Small tables with named rows and columns. After each table, cells are looked up by row and column.

deneve.tsv
	puni	sal	zule	vura	nalemon	forek	kab	vez	fulelur	kiteda
gizeta	4.934	2.208	5.822	5.229	8.087	3.805	4.265	4.769	6.502	7.157
gil	5.366	7.074	4.716	4.094	2.903	7.330	8.075	5.210	3.976	4.120
vuse	5.228	5.171	5.261	3.808	4.871	6.444	7.510	4.432	4.481	5.262
zufuni	6.129	7.807	5.796	7.627	4.591	4.728	2.822	6.711	5.991	4.572
fusase	5.548	4.870	5.572	6.039	6.391	4.741	4.229	5.698	5.943	5.736
pavives	5.039	3.327	6.027	5.299	7.367	3.984	4.329	4.617	6.019	6.480

gil, zule: 4.716
zufuni, vura: 7.627
gizeta, sal: 2.208
zufuni, zule: 5.796
gil, fulelur: 3.976
zufuni, sal: 7.807
vuse, kiteda: 5.262
fusase, sal: 4.870
vuse, kab: 7.510
fusase, nalemon: 6.391
gizeta, vez: 4.769
fusase, vez: 5.698
gizeta, kiteda: 7.157
fusase, puni: 5.548
pavives, vez: 4.617
gil, vura: 4.094
vuse, forek: 6.444

pim =
|  | levig | sovife | bifebo | kisoz | boku | savase |
|---|---|---|---|---|---|---|
| veb | 3.0 | -0.7 | -0.2 | -2.8 | 3.2 | 0.7 |
| piv | 3.0 | -1.5 | 7.0 | 2.7 | 2.3 | 3.0 |
| zel | 3.0 | -1.3 | 0.6 | -2.6 | -0.3 | 6.3 |
| tof | 3.0 | -0.2 | -1.0 | -2.8 | 6.2 | -5.2 |
| bigota | 3.0 | 0.8 | -0.8 | -6.5 | -1.5 | 2.3 |
| suda | 3.0 | -0.8 | 5.8 | 1.5 | 2.1 | -6.6 |
| tazu | 3.0 | -1.0 | 0.3 | -2.7 | 1.1 | 4.4 |
| kenep | 3.0 | -2.6 | 1.6 | -0.4 | -2.5 | -2.4 |

kenep, levig: 3.0
tazu, savase: 4.4
tazu, kisoz: -2.7
bigota, bifebo: -0.8
kenep, sovife: -2.6
tof, sovife: -0.2
piv, savase: 3.0
veb, bifebo: -0.2
piv, sovife: -1.5
suda, levig: 3.0
tof, boku: 6.2
tof, bifebo: -1.0
suda, savase: -6.6
veb, levig: 3.0
zel, levig: 3.0
suda, sovife: -0.8
suda, boku: 2.1

Table motasep
cols = bopurud, nire, podil, bikifis, ridi, lod, robez, redam
pifek: [209, 159, 183, 142, 159, 167, 127, 98]
vug: [107, 185, 197, 85, 154, 235, 197, 171]
kof: [165, 144, 102, 152, 197, 183, 196, 160]
nidezik: [158, 84, 194, 158, 189, 113, 233, 112]
bugokid: [98, 146, 175, 75, 167, 163, 182, 156]
vakunel: [100, 194, 154, 51, 157, 239, 156, 145]
zofelen: [98, 208, 192, 72, 125, 176, 144, 134]
nor: [152, 116, 177, 152, 166, 148, 171, 134]

bugokid, bikifis -> 75
nor, ridi -> 166
vakunel, podil -> 154
pifek, robez -> 127
pifek, ridi -> 159
nidezik, lod -> 113
zofelen, nire -> 208
kof, robez -> 196
bugokid, ridi -> 167
pifek, podil -> 183
kof, podil -> 102
vakunel, nire -> 194
bugokid, lod -> 163
bugokid, podil -> 175
zofelen, ridi -> 125
bugokid, nire -> 146
zofelen, redam -> 134
nor, robez -> 171
vakunel, redam -> 145

bep
|  | fotumu | sebubu |
|---|---|---|
| bini | 178 | 94 |
| mem | 113 | 249 |
| val | 200 | 56 |
| geg | 134 | 87 |
| megozul | 119 | 252 |
| sidusas | 145 | 77 |

What is the fotumu of sidusas in bep?
145
What is the fotumu of mem in bep?
113
What is the sebubu of geg in bep?
87
What is the sebubu of mem in bep?
249
What is the fotumu of megozul in bep?
119
What is the fotumu of bini in bep?
178
What is the sebubu of sidusas in bep?
77
What is the sebubu of bini in bep?
94
What is the fotumu of val in bep?
200
What is the sebubu of megozul in bep?
252
What is the fotumu of geg in bep?
134
What is the sebubu of val in bep?
56

Table dak
,gam,kerasiz,vot,kemu
bidef,0.08,0.28,0.00,-0.14
vap,-0.06,0.72,-0.56,0.60
bopuf,0.25,0.29,0.06,0.28
ligufi,-0.18,0.12,-0.51,-0.11
seb,0.01,0.21,0.26,0.22
goguka,-0.06,-0.24,0.54,0.09
pud,-0.16,-0.25,0.33,0.36
gov,0.14,0.07,-0.76,0.28
rasi,0.32,-0.27,0.00,0.38
puliki,0.42,0.59,-0.32,-0.38
vuvotip,0.44,0.05,-0.26,-0.09
sigu,0.43,0.05,0.70,0.72
duvidak,0.30,0.34,0.02,0.68
pefuzu,0.02,0.07,-0.71,0.15

vot of bidef = 0.00
gam of duvidak = 0.30
kemu of bidef = -0.14
vot of pud = 0.33
kemu of vuvotip = -0.09
kerasiz of seb = 0.21
Which row has the largest kerasiz? vap

ledu =
cols = danome, domoli, bil, meras, mafeku, lal, bol
nuvelu: [146, 104, 196, 207, 154, 136, 149]
rorala: [135, 54, 118, 84, 158, 191, 186]
pez: [101, 81, 197, 176, 98, 162, 43]
nitudil: [161, 152, 65, 107, 79, 34, 181]
zasutu: [143, 145, 105, 122, 90, 79, 174]
dagiman: [154, 152, 113, 112, 186, 128, 142]
lus: [49, 176, 101, 217, 144, 192, 141]
lon: [186, 142, 77, 141, 147, 82, 103]
redode: [108, 181, 211, 94, 157, 136, 138]
rupavel: [101, 92, 175, 151, 96, 160, 44]

What is the bil of rorala in ledu?
118
What is the meras of pez in ledu?
176
What is the domoli of redode in ledu?
181
What is the domoli of pez in ledu?
81
What is the mafeku of rupavel in ledu?
96
What is the mafeku of zasutu in ledu?
90
What is the domoli of dagiman in ledu?
152
What is the bol of redode in ledu?
138
What is the danome of redode in ledu?
108
What is the bol of nitudil in ledu?
181
What is the bol of dagiman in ledu?
142
What is the bol of rupavel in ledu?
44
What is the lal of lon in ledu?
82
What is the domoli of zasutu in ledu?
145
What is the bol of lus in ledu?
141
What is the meras of nuvelu in ledu?
207
What is the domoli of nuvelu in ledu?
104
Row with the largest bil: redode

